4  -14
-18  -273
1  -12
-1  0
-413  -40
26  -307
10  -24
6  0
->
-18  -273
-1  0
26  -307
6  0

-192  149  -100  35
150  -262  107  158
-542  508  -356  127
115  -120  124  -127
-322  37  325  -17
-365  394  62  -446
-377  355  -348  311
-431  -262  402  315
->
150  -262  107  158
115  -120  124  -127
-365  394  62  -446
-431  -262  402  315

-87  -272  -274  -419  -186  -64  -252
-80  -254  -255  -391  -171  -56  -235
->
-80  -254  -255  -391  -171  -56  -235

30  -10  12  15  23  -27  11
-410  397  -448  -427  24  -432  439
->
-410  397  -448  -427  24  -432  439

355  388  -10  293
550  393  39  285
509  407  16  296
486  411  7  300
417  407  -8  301
395  402  -10  299
375  395  -10  297
531  402  27  291
440  410  -5  302
462  411  0  301
->
550  393  39  285
486  411  7  300
395  402  -10  299
531  402  27  291
462  411  0  301

-204  -208  422  32  297  -396  17  64  -54  -170  480  -225  -225
357  120  -61  -548  164  116  -38  70  -324  81  -486  120  -6
58  17  4  133  531  47  332  -290  509  -259  -90  -195  69
-398  -143  127  297  209  -279  63  -5  291  -463  311  -126  -211
185  21  -502  385  251  310  322  -10  227  271  20  -9  225
->
357  120  -61  -548  164  116  -38  70  -324  81  -486  120  -6
-398  -143  127  297  209  -279  63  -5  291  -463  311  -126  -211

-35  58  -57  -40  12
0  46  -23  -52  -2
-207  399  -479  -325  345
->
0  46  -23  -52  -2

96  147
-213  -229
-43  -250
430  219
191  -494
-422  106
-84  485
-417  45
->
-213  -229
430  219
-422  106
-417  45
---
70  424  -500
208  -471  541
-207  492  -251
259  236  -464
->
424  -500  70
-471  541  208
492  -251  -207
236  -464  259

-149  184  -109  423
-7  -411  152  50
-182  -112  -160  400
118  -228  93  -368
->
184  -109  423  -149
-411  152  50  -7
-112  -160  400  -182
-228  93  -368  118

-232  271  -357  294
12  -65  45  -33
99  -51  118  -111
298  -259  405  -360
->
271  -357  294  -232
-65  45  -33  12
-51  118  -111  99
-259  405  -360  298

-85  -82  -14
144  233  75
-18  -97  -152
52  15  488
-102  -252  -299
-115  231  285
-51  252  259
77  -193  -167
->
-82  -14  -85
233  75  144
-97  -152  -18
15  488  52
-252  -299  -102
231  285  -115
252  259  -51
-193  -167  77

11  26  258  -214  -408  170  -187  242  163  -338  145
258  178  -336  352  233  24  104  -150  -88  283  72
->
26  258  -214  -408  170  -187  242  163  -338  145  11
178  -336  352  233  24  104  -150  -88  283  72  258

333  -159  -204  -225  -156  350  340  -125
459  206  182  -462  -26  484  470  60
->
-159  -204  -225  -156  350  340  -125  333
206  182  -462  -26  484  470  60  459
---
264  -371  313  377
-302  446  -384  -449
265  -413  354  407
259  -374  327  375
-37  98  -94  -79
->
264  -371
-302  446
265  -413

335  -299  -467
310  -344  -450
-442  385  472
->
335  -299
310  -344
-442  385

5  43  358  180
-1  63  361  165
96  391  97  -1
142  378  59  1
->
5  43
-1  63
96  391

341  367  248  250
368  450  8  396
-108  -60  260  -146
316  372  -224  287
-425  -449  -3  -393
->
341  367
368  450
-108  -60

272  408  -215  -237
-28  -55  121  -492
304  426  -307  -135
282  420  -248  -214
303  426  -307  -140
->
272  408
-28  -55
304  426

47  -14  -100  -275  7
127  -37  -270  -215  20
37  -11  -79  9  6
171  -49  -362  -503  27
140  -40  -296  258  22
->
47  -14
127  -37
37  -11

206  -246  351
-204  301  -447
-249  279  -314
283  -261  315
350  -159  360
->
206  -246
-204  301
-249  279

-37  -223  -321  -540  75
-226  -26  63  293  -360
-192  -20  76  282  -340
206  246  241  239  268
->
-37  -223
-226  -26
-192  -20

-297  -357  -163  -68
119  -189  -346  -148
-116  -148  -163  170
-17  -104  490  -244
279  153  -415  -231
->
-297  -357
119  -189
-116  -148
---
91  69  32  -144  37  161  449  -50  -395  289
-502  154  -336  187  88  -145  -215  -326  -82  200
-243  100  509  -197  -38  -308  -447  418  10  -177
->
69  32  -144  37  161  449  -50  -395  289  91
154  -336  187  88  -145  -215  -326  -82  200  -502
100  509  -197  -38  -308  -447  418  10  -177  -243

479  -247  -149  -5  -52  -118  -149  78  372  42  172  269  133  -267  -295
347  -239  -214  72  -47  -115  -192  112  305  88  116  257  120  -322  -261
297  -326  -217  206  -141  -137  -163  215  230  199  157  178  142  -328  -306
32  293  195  -315  296  273  166  -265  -79  -314  -210  -142  -202  263  223
449  276  228  -363  543  250  216  -336  167  -394  -272  -72  -212  167  147
->
-247  -149  -5  -52  -118  -149  78  372  42  172  269  133  -267  -295  479
-239  -214  72  -47  -115  -192  112  305  88  116  257  120  -322  -261  347
-326  -217  206  -141  -137  -163  215  230  199  157  178  142  -328  -306  297
293  195  -315  296  273  166  -265  -79  -314  -210  -142  -202  263  223  32
276  228  -363  543  250  216  -336  167  -394  -272  -72  -212  167  147  449

-431  -65  -67  -61  -70  -66  -98  42  -164  -191  271  -173
-15  -297  -76  -311  0  -5  -11  292  146  40  261  -98
-50  -187  -79  176  32  -77  -41  -40  96  54  -153  -80
-131  2  -36  172  71  52  48  76  102  -44  40  -15
420  -145  12  -375  -388  10  -90  138  -55  -143  -155  -176
->
-65  -67  -61  -70  -66  -98  42  -164  -191  271  -173  -431
-297  -76  -311  0  -5  -11  292  146  40  261  -98  -15
-187  -79  176  32  -77  -41  -40  96  54  -153  -80  -50
2  -36  172  71  52  48  76  102  -44  40  -15  -131
-145  12  -375  -388  10  -90  138  -55  -143  -155  -176  420

-281  -379  437  279  308  359  -360  -330  -336  453
149  154  -117  -177  -175  -134  52  -42  151  -135
->
-379  437  279  308  359  -360  -330  -336  453  -281
154  -117  -177  -175  -134  52  -42  151  -135  149

164  213  1  122  -46  -189  25  -17  320  -85  27  93  -356
-75  44  97  51  59  -105  -94  102  134  -195  -3  123  43
158  134  -40  118  49  31  59  0  410  175  32  116  156
24  -231  218  6  83  78  11  -60  -396  113  -192  65  13
230  -27  -80  -42  23  -75  11  -8  52  249  -170  68  431
-95  -21  103  -2  22  -65  63  -10  520  376  103  39  -110
->
213  1  122  -46  -189  25  -17  320  -85  27  93  -356  164
44  97  51  59  -105  -94  102  134  -195  -3  123  43  -75
134  -40  118  49  31  59  0  410  175  32  116  156  158
-231  218  6  83  78  11  -60  -396  113  -192  65  13  24
-27  -80  -42  23  -75  11  -8  52  249  -170  68  431  230
-21  103  -2  22  -65  63  -10  520  376  103  39  -110  -95

-276  144  -88  301
-198  -341  283  241
-320  -58  138  -69
-219  490  299  -400
112  80  206  185
-181  -82  444  227
-27  204  47  67
->
144  -88  301  -276
-341  283  241  -198
-58  138  -69  -320
490  299  -400  -219
80  206  185  112
-82  444  227  -181
204  47  67  -27

48  -50  73  197  -201  117  -124  -158  -397  -207  100
-7  -144  -132  -196  26  -271  63  190  88  -9  87
7  -64  -72  -86  87  -69  165  -278  9  -314  255
-33  -40  98  -164  -61  -203  -63  258  -259  211  -42
->
-50  73  197  -201  117  -124  -158  -397  -207  100  48
-144  -132  -196  26  -271  63  190  88  -9  87  -7
-64  -72  -86  87  -69  165  -278  9  -314  255  7
-40  98  -164  -61  -203  -63  258  -259  211  -42  -33

-52  -178  -213  -380
-102  -167  -161  -203
-285  -55  -193  -424
-5  -42  -58  -160
-334  -300  -300  -159
-431  -72  -165  -131
-130  164  107  -10
-223  79  32  -102
-141  -119  -114  -76
-142  298  228  133
38  -221  -58  83
->
-178  -213  -380  -52
-167  -161  -203  -102
-55  -193  -424  -285
-42  -58  -160  -5
-300  -300  -159  -334
-72  -165  -131  -431
164  107  -10  -130
79  32  -102  -223
-119  -114  -76  -141
298  228  133  -142
-221  -58  83  38

184  -159  79  -423  106
485  -10  193  52  197
403  -150  225  -9  -35
-197  -134  -201  242  41
109  236  -237  -33  -11
->
-159  79  -423  106  184
-10  193  52  197  485
-150  225  -9  -35  403
-134  -201  242  41  -197
236  -237  -33  -11  109
---
-10  -292  -105  475  134
342  -35  318  206  -52
->
-10  -35

-30  249  272  474
181  -119  -84  347
->
-30  -119

497  -59  -508
227  -19  -284
->
497  -19

-39  16  23
37  78  -14
76  89  8
56  416  107
42  173  37
->
-39  78  8

-76  290  -110  -126  497
-381  69  -165  71  537
->
-76  69

14  -5  293  389
343  324  293  389
343  324  293  389
->
14  324  293
